Each path below is one point turned by a fixed rotation once a step. After each direction that follows a path, write how fast that rotation turns it, in degrees a step (0 if it stays still).
Each turn is a multiple of 5 degrees from 10 to 175, or 0.
Each row of a path follows its step; steps can be skipped.
Rotation 1:
step 0: [15.2 15.0 -24.8 -21.4 -15.2 4.9 -52.1 -6.9 7.6 22.7 -3.2 60.1 16.1 -7.7 33.2 -18.5 -52.7 -17.1 -9.5 11.0 -30.7 18.5 1.9 -22.2 -6.8 10.7 18.1 -3.1 17.2 17.8 -6.0 11.2 -0.3 -12.4 -36.6 -30.3 16.0 -13.7 -3.9 -24.8 -6.1 -9.3 14.1 -16.1]
step 1: [-5.8 -30.6 -35.7 -22.3 -1.1 -3.7 -52.6 7.7 -22.1 7.1 -13.0 23.8 26.4 62.2 -5.9 18.4 20.2 -1.3 -18.1 -22.7 22.5 2.5 18.6 -14.2 10.4 -22.0 22.6 -7.0 -5.7 16.9 21.9 -19.3 -24.0 8.4 -34.1 2.7 -5.5 -1.0 -3.2 6.6 28.2 33.7 -15.7 -12.5]
step 2: [21.7 20.8 -56.8 -22.8 2.9 8.7 2.8 16.4 10.0 17.9 -2.5 12.7 22.7 -10.9 34.7 4.6 1.2 -52.5 -10.3 23.1 -34.0 17.7 8.1 -7.6 13.9 21.2 -20.3 8.3 -11.2 24.6 -16.9 -29.1 -5.3 -11.4 -39.0 11.9 5.1 -2.5 1.2 -16.3 4.3 23.9 36.6 -39.3]
step 3: [-5.3 -20.2 -42.0 14.6 -10.1 11.4 -42.9 12.4 -22.9 4.9 -24.1 55.1 16.1 34.5 30.9 9.9 49.8 1.8 7.6 31.5 0.9 -11.5 3.4 -11.0 -0.1 -17.3 -11.6 -7.8 19.8 25.6 3.7 -12.8 1.8 21.7 -19.0 33.5 -9.5 -8.2 -6.2 8.0 -30.6 -0.7 -20.1 24.0]
step 4: [-8.4 38.0 -8.8 -13.5 -9.7 -19.1 -46.5 3.6 20.2 15.3 17.3 17.8 36.2 -4.5 1.9 -11.4 12.0 -52.0 -20.8 37.1 11.5 -34.5 17.6 -18.2 0.5 12.2 0.2 -17.2 -15.7 28.6 -19.0 4.4 2.1 -26.8 -5.5 6.1 -2.2 -26.5 -11.1 17.3 -15.0 17.4 16.5 -52.0]
step 5: [1.2 -50.6 13.9 -17.6 -2.3 36.2 -46.0 16.1 -0.7 21.1 -26.3 22.8 11.2 -1.4 36.9 8.6 11.9 16.6 10.4 18.4 24.0 -2.2 -25.3 -17.7 9.0 5.9 15.8 17.1 -18.3 46.9 4.1 -5.1 -10.5 15.5 -49.6 -6.5 11.2 -15.0 -11.5 0.5 -41.1 13.6 -9.0 -12.7]
step 6: [2.5 4.2 -31.6 -1.4 -27.4 5.2 -9.5 -8.9 18.5 5.7 -18.5 -6.1 -6.2 -16.3 -8.1 16.1 26.4 -41.8 -35.7 22.9 31.2 -15.4 23.0 -1.2 0.7 1.3 36.0 -6.1 -28.9 22.0 -16.3 -14.2 10.2 -15.3 -16.7 50.3 -4.5 8.2 7.7 0.7 8.2 62.2 -22.8 -30.0]
step 7: [-3.7 -16.3 5.0 28.0 -8.3 29.6 -2.0 4.5 -24.9 41.7 -26.5 -4.7 8.7 -3.9 37.2 -0.2 13.4 -13.4 5.3 16.9 -11.1 -30.6 -21.4 1.5 -3.1 42.8 -3.5 29.4 24.5 44.1 2.0 -21.7 26.9 27.2 -20.8 38.1 15.2 -7.2 -31.2 -3.1 -23.2 1.5 17.5 -28.6]
step 8: [3.3 3.6 -0.2 20.2 -29.9 -4.3 -18.9 -23.4 15.5 8.2 -18.1 17.0 9.6 -2.4 26.7 -1.7 2.8 11.7 -28.8 35.9 9.5 -56.1 44.9 -11.0 -16.7 -16.9 52.4 -11.1 18.9 25.8 -18.0 19.2 8.5 -34.4 -15.6 30.0 -19.6 -0.5 -1.1 -11.2 -7.2 -1.2 -34.5 -4.4]
Directions:
[7.5 5.4 -6.8 -9.5 -1.2 -7.9 6.9 8.4 -1.4 2.3 5.7 10.6 8.9 10.0 2.9 -5.4 -11.9 4.0 0.0 -12.6 -3.5 5.4 -1.5 -3.0 1.1 4.4 12.9 5.6 4.1 -11.4 -2.6 3.7 3.3 5.6 0.0 2.9 1.6 12.6 1.4 8.4 10.3 -10.2 -0.9 3.7] | 25
[-3.2 17.0 -3.3 -1.4 -0.6 1.8 2.4 -13.0 -15.5 -2.1 1.6 -12.0 -3.6 3.5 8.4 -2.8 -3.8 8.1 -2.1 -3.2 -1.4 0.4 4.8 -11.2 -5.3 -3.8 2.5 7.3 -0.2 3.7 10.9 0.4 9.4 9.8 -10.7 -1.3 -7.4 0.3 6.8 -3.4 0.5 11.7 3.7 -1.7] | 60
[4.1 -1.6 -3.3 -3.7 1.3 2.8 -4.5 -10.3 -3.2 2.6 0.3 2.1 -4.6 13.9 -11.0 6.0 -13.5 3.4 -5.8 6.0 -1.9 5.8 10.7 0.9 9.6 0.4 -11.3 0.0 10.3 -9.5 2.8 -4.7 -2.8 -3.4 2.8 -8.3 3.5 -2.3 -4.7 -19.1 7.7 -4.0 3.7 3.3] | 25
[-6.7 7.7 15.0 -0.1 3.5 6.5 3.8 0.4 -10.9 -3.9 5.6 12.7 1.8 -6.9 10.7 3.9 -9.6 -3.0 -1.9 -6.6 -5.5 2.6 -10.8 -4.9 -1.4 2.8 -6.8 -5.0 -7.7 -7.9 -8.5 -6.8 -3.2 -2.2 -1.8 11.9 6.9 -7.3 -9.1 -9.0 2.3 3.8 3.1 -5.3] | 155
